In the data rows, 128 means zero.
Some points:
[142 171 147 146  87 140 133 104 112 135  97 107 119 150 130 146 166 146
  81 101  91 120 140 123 116 120 117  98  99 127 182 152]
[ 56 168 177 159 169 116 146 149 125 141 148  95 117  64  98 121  56 138
 104 156 112 105  75  94  67 186 137 120 165 124 148 125]
[111  97 128 154 144  41  63  42 115 113 156 149 161 135  86  95  92 171
 169 156 174 175 157 131 122 138 172 159 160 178 127  97]
[182 194 163 133 124 113 122 116 175 107  35 114  65  79 131 163 122 139
 125 101  45 105 152 177 195 157 123 123 142 127 141 136]
[142 116 139 113 145 111 144  94  92 133 192 128 154 152 117 151 117  94
  88 154 157 135 145 123 108  87 190 156 127 103 131  99]
[109 100 109 131 124 126 173 100 161 177 117 131  93 113 128 145  91 140
 125 150 125 146 121  89 157 140 130  64  85 100 132 127]
[ 87 123 127 125 167 174 169 148 167 114 165 169 134 139  72 109 111  84
 106 118 102 150 105  45  66  98  69 128 191 166 172 148]
[139 113 175 168 162 194 167 117 146 172 111 112 113 123  79  70 107  92
 146 159 124 118  72  86  78 151 187 180 187 145 125 140]
[146 126 115 124 126 141 122 119  61  58  96  91 150 108 200 119 111 130
  56  98 164 202 183 172 134 121 114  92 144 215 206 139]
[ 72  70  95  72 152 192 173 139 165 126 115 119 143 117 143 175 155 145
 130  92 109 134 183 152  85 127 130  94 138 139 115  98]
[157 134 173 157 125  87 150 148 105 180 103 138  97 159 107 138 138 154
  87 123  78 144 154  96 130 120 105 144 117  79 168 111]
[117 160 161  82 141 104  81 113 122 150 128 138 158 119  97  69 159  98
 166 207 151 128 145 142 104 176 159 163  85 137 104  98]
[117 100 115 160  98 110  47 112 149 141 127 135 145 122 115  72 129 141
 161 164 116 105 121 128 109 161 103 116 104 105 119 130]
[132 136 176 187 132 137 144 110 144 159 100 124 130 121  96 115 124 149
 139  76  84  92 104  94 113 139 171 158 141 130 120  91]
[142 123 117 113  63  69 153 118 188 122 132 145 115  92 182 147 174 148
 126 139 133  79 164  89 150 117 102 143 135 134 122  93]
[173 203 156 174 135 119  94 132 115 100 125  71  88  47  98 113 136 139
 162 127  38  92  73 100 137 194 177 159 170 122  83 106]
[ 73 164 114 145 189 121 148 117 149 149 130 116 126 148  80  86 132 168
 105  79 146  76  83 106 135  97 145 146 132 120 102 165]
[ 28 107 128 194 158 138 157  99  84 146 140 204 218 189 181 118 132 121
 142 155 149 154 115 109 138 130 131 101  88  77   0   0]
[165 162 122 112 148 130 123 106 146 114 110  83 136 110 119 135 183  93
  89 108  79 124 122 127 134 162 117 112 112 159  74 151]
[114 114 120 129 129 128 105 110  83  91 118 182 154 123  85 139  91 134
 161 184 174 154 117 123 129 116 120 157 142 170 143 135]
[125 123  68 180 175 110 105 136 102 108 112 137 142 155 169 149 105 100
 120 106 137 178 128 123  97 163 126 100 108 172 185 149]
[116 125 123 183 154 141 134 163 127 117 104 157 196 182 136 143 175 122
 138 116 164 100 127  97 108 115  64 135 125 114 103  45]
[136 120 125  85 180 112  96 157 104  66 136 176 153 146 121 104  91 104
 160  93 181 153 113 132 125  81 134 115 171 163 144 101]
[129 127 121 164  89 188 130 125 135 138 109 133 200 125 144 149  75 152
 128 133 137 129 131 156 116  79 123 140 115 163 148 105]
[120 156 110 118 113 146 142 149 120  92 103  89 133 141 194 122 113  78
 115  68 140 114 153 122 162 100 149 116 132  90 156 147]
[149 142 108 137 118 131 139 160 116  65 190 114 110 164 166 113 123 107
  85 112  73  97 173 139 167 136 119  90 179 116 161 128]
[125 146 203 142 180 145 128 149 101 153 115 122  91  93 116  96 107 136
 157 156 122  41 115 119 161 111 178 129 116 151 114 131]
[109 120 146  88 149 131  99 114 108 127  92  84 153 191 164 121  87  81
 104 135 126 159 130 118 101 110 137 105 165 159 100 143]
[110 144 153 125  84 134  97 115  81 137 175 132 176 150  93 104 148 145
 191 132 133 149 124 143 113 126 152 155 148 107 108 145]
[150 139 122 143  76 142 157 108  96 116 101 132  66 127 138 122 158 104
  99  65 128  76  93 191 154 167  78 113 107 152 126 149]
[118 174 139  89 123 168 142 119 127 110 104 129 132 177 172 131 106  87
  98 138 139 149 145 164 136 137 117  98 145 139 168 153]
[171 126 165 136 137 137 152 136 163  93 133 112 137 119 171 149 131 155
  74 121 101 177 118 156 124 105 137 182  96 128 115 191]
[124 130 122 168  81  66  57  79 141 140 162 152 154 118 136  84 126 137
 190 182 156 173 110 138 119 162 153 221 168 135 101 137]
[140 127 167 152 149 106 138 148 167 117 138  78  89 177 116 118 157 109
 130 113 115 145 151 123 175 133 142 124 106 108 129 188]
[136 104  82  58  35 101 122 195 146 121 136 113 122 109  95 182 138 162
 147 141 105 151 121 168 148 144 109 112  73 131 105 113]
[124 114 100  93  73  95 151 128 153 139 148 147 129  87 122 151 168 156
 140 116 157 113 112 148 125 151 176  99 123 107 118 143]
[105 133  93 159 138 155 138  91 101 130 101  44 153 136 132 129 121 104
 112 114 100 182 137 200 149  59  83 140 145 113 166 146]
[147 139  89  96 100 135 136 156 186 139 129  87 123 134 161 140 167 115
 161 157 146 123 113 112 149  62 133 115  80 142 107 101]
[139 149 146 137 165 166 106 144 138 116 136 108 128  89  94  82 128 139
 116 118 118  96  54  98 116 113 177 167 148 108 182  77]
[146  95 141 167 116 154 127 123 160  65  87 106 133 101 173 117  96 109
 104 151 203 149 176 133  91 124  74 100 127 122 131 132]
[162 116  66 157 115 144 128 108 131  94 121  85 114 159 111 141 119 124
  88  98  76 112 140 185 142 123 109 133 113 147 167 142]
[183  47 121 157 129 128 118  93 106 121 171 116 127 102 137  83 145 137
 151 180 151 130 142  95 114 144 153 108 161  94  98 134]
[155 150 130 124 137 100 142 125 151 122 115  97  90  87  99 107 119 129
 103  86 115  90 137 139 136 138 160 103  85  98 116 132]
[128  80  79  84 118 100 121 187 138 171 118  75  84 117 167 154 164 200
 132 121 146 152 172 122 156 138 118 109  97 111 116 128]
[133 126  68  56  88  79 115 162 138 172 105 125  78 124 111 161 228 189
 166 171  99 149 135 182 151 123 153  86 146 100 141 117]
[107 134  87  88  90 114 131 120 146 134 165 174 181  68 102 163 128 129
 143 130 108 119 111 114 134 156 159 134  99  97 139 163]
[130 130 132 143 157 124 125 138  99  89  76 111 129 126 138 173 126  77
  93  76 143 181 182 211 120 108 144 119 134 150 160 157]
[105 143 125 198 164 148 180 141 142 128 122 160 115 101  75  70 128 139
 200 159  96 106 120  79 124 112 131 184 118 148 146 153]
[ 67  93 167 177 140 186 113 112 108 116 165 190 169 170 168 163 114 108
 166 143 166 163 110 135  80 132 109 120  91   0  52  33]
[130 149 142 143 118 164 122 142 114 165 109 109 131 106 115 115 167 124
 114  96  93  85 118 135 157 127 149  90 165 120 118 154]
[108 101 157 116  66  54  72  50 100 169 186 173 102  84  83 111  82 134
 173 190 160 114 154 134 181 147 176 152 190 137 116  79]
[187 157 159 135 148 118 103 153 167 109 126  86  59 134 110 143 148  94
 120  74  87 114 179 177 183 226 104 124 107 135 139 143]
[151 121 191 133 111 159 130 114 153 147 145 107  72 145 157 137  83 155
 148  99 106  91  97 112 139 125 136 142  86 181 104 134]
[114  77  61  70  93  77 136 115 150 175 152  93  86 102 104 197 202 172
 130 133 139 142 121 149 122 192 147 112  83 125 136 140]
[178 188 117 126  95 129 163 141 154 120 114 147 130 158 124 166 133 102
 103 123 123 108 127  70 118 135 159  98 120 129 109 140]
[134 145 127 201 131 172 136 160 114 148 174 131 103  97 106 143 114 115
  90 150 145 144  50  88 139 143 159 128 154 170  96 108]
[158 106 153 122 157 122 155 154 138  92  56 117 135 146 119 126 154  96
  98 128 126 205 105 135 197 104 119  88 132 162 124 132]
[ 84 126 187 165 156 128  95 117 182 157 196 201 145 216 137 138 128 183
 117 155 103 117  92 147 104  99 121  81  84 121 106  82]
[126 178  91  87 122 115 105 130 141 180 172 146 107 125 130 141 135 137
 191 122 158 175  95  97 159 152 109 133 139  99 109 140]
[ 78 131 130 147 111  83 167 108  44  85 125 132 133 144 177 126  99  68
  85 131 117 160 156 161 141 108  98 154 130 181 141 160]
[139 132 103 122 154 147 123  99 113 149 150 210 139 118 110 105 112 168
 117 135 140 148 163 118 130 158 125 149 180 106  79 146]
[ 84 117  93 101 145  94  59  80  55  44  36 181 139 164 135  62  51  93
  85 165 190 184 167 119 103 114 161 180 158 152 129 134]
[130 107 131 148 159 165 211 168 207 200 142 150 150 123 138  73  85  26
  88 111 140 157 133 116  61  87  85 119 165 179 205 128]
[106 127  92 123 158 170 127  97 112  88 112  97 172 157 133 101  73 102
 112 138 135 142 193 131 164 109 106 135 134 143 167 129]
[119 163 178 126 107 158 156 159  90 101 138 106  82  93  80  34 143 159
 114 150 141 132  82  73  96 133  84 145 144 119 121 103]
[153 133 132  71  89 108  76  39  85 131 165 167 139 126 102  55 114 114
 130 170 147 164  98 126  84 139 137 137 153 159 123  78]
[ 90 128 161 131 154 160 131 141  74 139 132 133 124 142 159 168 177  68
 143  98 131 122 181 151 136 138 117 100 133 168 155 178]
[ 91 114 122 160 109 104  84  99 116 116 143 147 142 167  73 102 123 108
 164 161 215 129 129 117 147 152 162 173 136 143 163  92]
[ 71  68  42  98 129 153 132 194 131 135 114 113  75 156 201 160 193 174
  87 107 139 138 164 144 145 109  83 135 129 151  83 103]
[143 154 115 161 203  84 144 113 128 160 138 101 117  77  77 128 113 108
 150  93 142  71 100 116  98  99 106 163 157 111 128  90]
[161 195 144 141 107  62 114 152 172 195 186 168 128 137 148 130 133 123
 161 144 105 119 128 119  64  65  68  13  35  46  98 154]
[ 99 150 121 132 114 170 159  90 116  67 127 127 123 181  92 109 119 114
 122 119 183 160 202 136  77  93 144 102 176 161 118 127]
[162 158 156 103 113 150 150 134 106 138 104  71 121 139 114 177 104 130
  95 110 130  94 162 169 191 214  89 133 116 106 171 171]
[155  96 126 116 111 163 139 192 162 174 164 172 143 120 101  97  84  50
  48  78  93 125 147 122 124  72  69 122  79 126 112 179]
[128  89 159 139 118 142  86 146 118 113  99 115 124  89  96 125 151 111
 141  87  65  95 115  85 124 119 155  99  89 123 128 124]
[133 105 118 118 160 147 118  73  31 111 101 123 134 133 178 182  91  99
 138 139 145 126 124  98 105  82 100 125 126 137 156 167]
[104 138 140 108 107 117  41  94 152 175 148 149 102  88 143 141 161 114
 131 137 152 132 135  99 126 115 155 199 100  85 137 101]
[181 127 177 160  94 116 136 180 132  90  83 130 107  87 117 134 143 137
 110  60 123 108 130 163 182 167 172 128 109 106 138 167]
[150 102 127 118 134 149 152  92  71  92  98 160 150 163 130 141 104 116
 145 140 154 161 189  93 104  99  74 199 149 160 146 141]
[176 169 133 132 160 135 160 148 112 119 152 118 130 113 150 126 122 145
 133 134 110 107  71  78 125 141 150 133  94 117 155 125]
These points spread out most along one direction. Where along it does each point below lie, from 0 to 99? The average is 50, and the first point in the table lies past the average. One standard deviation of the points above along it is 16.
[161  64  91 100 150 127 159  83 109 132  89 155 164 181 164  94  77  95
 129  84 126  90  82 170 127 134 108 107 144 119 156 159] : 53
[ 81 128 114  61  68 112 162 131 174 132 146 116  72 114 170 117 152 196
 218 114 128 124 130 160 149 165 163 143  82 101 161 124] : 58
[106 154 140 142 175 124 116 129 143 111 140 178 111  67 111 144 131 120
 117 134  81  67  93 128 158 118 142 148 117 130  90 170] : 52
[124 137 206 138 176 104 117 101 136 150 184 194 215 134 155 143 170 186
 144 131 148 119 107 102 134 127  62  82  64  98  98 107] : 37
[158 138 134 164 191 154 156 198  98 147 160 143 105 132 108 103  94 148
 131 171 144  66 119 126  76 112 165 168 150 137 115 136] : 40
[147 118 116  83  89  77 141 182 123 190 138 117 166 131 114 138 111 191
 167  84 114 135 154  91 117 147 130 142 131 141  84 128] : 51
[113 113  77  55 111 108 164 169 188 132 122 103 146 138 148 130 166 156
 122 163 128 101 123 173 158 142 121 116 112  94 128 124] : 63
[ 81  38  89  48 113 110 194 187 142  68  94 100 143 183 178 226 176 122
 146 168 105 110 134 154  98 117  89 125 141 113 126 128] : 65
[110  99 150 122 107 101  63  97 156 120 163 103 131 126 103 144 108 166
 132 174 192 111  92 105 118  91 105 127 160 135  89 149] : 33
[109  66  75  85 151 167 153 143 135 123 104 122 105 167 176 190 153 151
 124 139  82 156 128 125 148 128 123 111 117 133 132  86] : 62
[184 182 157 135 140 140 122 125 166 115 115 116  75 111 100 175 139 166
 112  81 113 108  94 173  96 145 137 170 126  95 113 145] : 65
[122 142 114 117  74 127 103 169 150 185 148 126 135 149 177 125 160 145
 157 137 134 116 109 142 163 136 123 130 183 103 125 155] : 53
